A =
123  138  123  114  111
137  118  136  152  130
114  125  123  116  126
Indices start at 0.
(0, 0): 123
(0, 1): 138
(2, 4): 126
(2, 2): 123

m =
[[118 134 122 137 118 132 138 130 130 145 135 126 145 155 128 126]
 [105 122 121 122 117 122 125 131 112 136 128 141 119 133 137 112]
 [129 129 123 127 139 131 109 138 128 120 132 113 135 129 134 124]
 [119 137 117 129 130 141 126 105 130 127 145 133 141 140 133 108]
 [132 130 118 112 133 127 124 129 105 132 139 111 131 125 110 134]
 [121 110 122 129 152 135 130 136 136 138 128 120 131 125 128 131]
 [111 129 144 130 130 127 125 104 121 133 135 135 115 130 129 134]
 [113 123 112 127 137 133 119 116 103 142 131 125 140 126 115 119]
 [124 119 114 137 112 117 135 119 110 140 138 134 137 147 135 124]
 [123 117 125 125 121 128 114 139 120 121 126 136 134 132 126 131]
 [103 127 117 117 133 118 131 122 126 129 145 128 139 102 113 118]
 [100 135 154 125 134 113 127 104 127 135 146 135 119 127 121 125]]
Indices start at 0.
(0, 0)	118
(5, 4)	152
(2, 8)	128
(5, 15)	131
(0, 8)	130
(1, 13)	133
(4, 4)	133
(7, 9)	142
(2, 10)	132
(11, 3)	125
(5, 6)	130
(7, 12)	140
(9, 15)	131
(6, 4)	130
(7, 6)	119
(4, 13)	125
(3, 4)	130
(11, 12)	119
(8, 9)	140
(5, 2)	122
(4, 10)	139
(3, 14)	133
(10, 11)	128
(5, 14)	128
(11, 2)	154
(0, 10)	135
(4, 0)	132
(8, 3)	137
(3, 12)	141
(10, 6)	131
(11, 5)	113
(2, 0)	129
(2, 4)	139
(0, 1)	134
(3, 8)	130
(4, 1)	130

W =
[[120 143 127 125 122 148 131 139 119 111 133 133]
 [119 125 130 132 124 128 129 150 129 116 128 133]
 [128 115 120 119 128 120 141 121 132 124 111 106]
 [130 108 127 128 110 132 132 144 120 122 123 137]
 [126 124 132 148 132 131 125 128 130 116 126 112]
 [128 129 111 112 116 120 135 119 117 125 128 115]
 [113 118 127 142 130 129 120 121 119 129 128 116]
 [137 129 122 128 127 124 140 117 122 116 119 113]
 [132 127 136 126 139 131 124 128 125 126 120 125]
 [132 122 127 114 124 122 158 125 122 104 128 119]
 [130 135 145 135 124 135 124 124 134 134 134 138]
 [132 123 149 128 130 136 121 134 132 142 123 132]]
Rows and columns are counted from 0.
(0, 0) => 120
(3, 8) => 120
(9, 1) => 122
(6, 1) => 118
(8, 7) => 128
(9, 7) => 125
(2, 1) => 115
(9, 5) => 122
(11, 11) => 132
(2, 0) => 128
(7, 8) => 122
(9, 8) => 122
(2, 10) => 111
(9, 9) => 104
(0, 10) => 133
(8, 9) => 126
(2, 3) => 119
(2, 5) => 120
(9, 2) => 127
(9, 3) => 114
(1, 7) => 150
(6, 9) => 129
(7, 1) => 129
(11, 8) => 132
(11, 5) => 136
(9, 4) => 124
(11, 10) => 123
(6, 5) => 129
(1, 4) => 124
(4, 1) => 124
(1, 3) => 132
(6, 3) => 142
(0, 3) => 125
(8, 8) => 125
(8, 3) => 126

M =
[[132 128 149 138 137 120 124 127 126 119 121 100 126 125]
 [135 128 146 136 138 120 124 124 128 121 122 103 125 125]
 [115 124 144 136 128 124 131 119 121 114 125 110 131 126]
 [116 125 140 134 128 125 131 115 122 116 126 115 131 127]
 [121 125 151 139 132 121 127 127 122 113 122 101 129 125]]
M[0,0]	132
M[2,1]	124
M[:, 13]	[125, 125, 126, 127, 125]
M[3,0]	116
M[2,0]	115
M[2,10]	125
M[4,13]	125
M[4,2]	151
M[3,7]	115
M[:, 4]	[137, 138, 128, 128, 132]
M[2,13]	126
M[3]	[116, 125, 140, 134, 128, 125, 131, 115, 122, 116, 126, 115, 131, 127]
M[:, 6]	[124, 124, 131, 131, 127]
M[4,10]	122
M[2]	[115, 124, 144, 136, 128, 124, 131, 119, 121, 114, 125, 110, 131, 126]
M[1,0]	135
M[:, 10]	[121, 122, 125, 126, 122]
M[4]	[121, 125, 151, 139, 132, 121, 127, 127, 122, 113, 122, 101, 129, 125]
M[2,9]	114
M[0]	[132, 128, 149, 138, 137, 120, 124, 127, 126, 119, 121, 100, 126, 125]
M[3,3]	134
M[:, 7]	[127, 124, 119, 115, 127]
M[1]	[135, 128, 146, 136, 138, 120, 124, 124, 128, 121, 122, 103, 125, 125]
M[4,11]	101

arr = [128 106 120 142 130 122]
arr[0]	128
arr[5]	122
arr[2]	120

B = [126 145 125 128 129 105 141 141 148 158 119 132]
B[-12] = 126
B[-8] = 129
B[-7] = 105
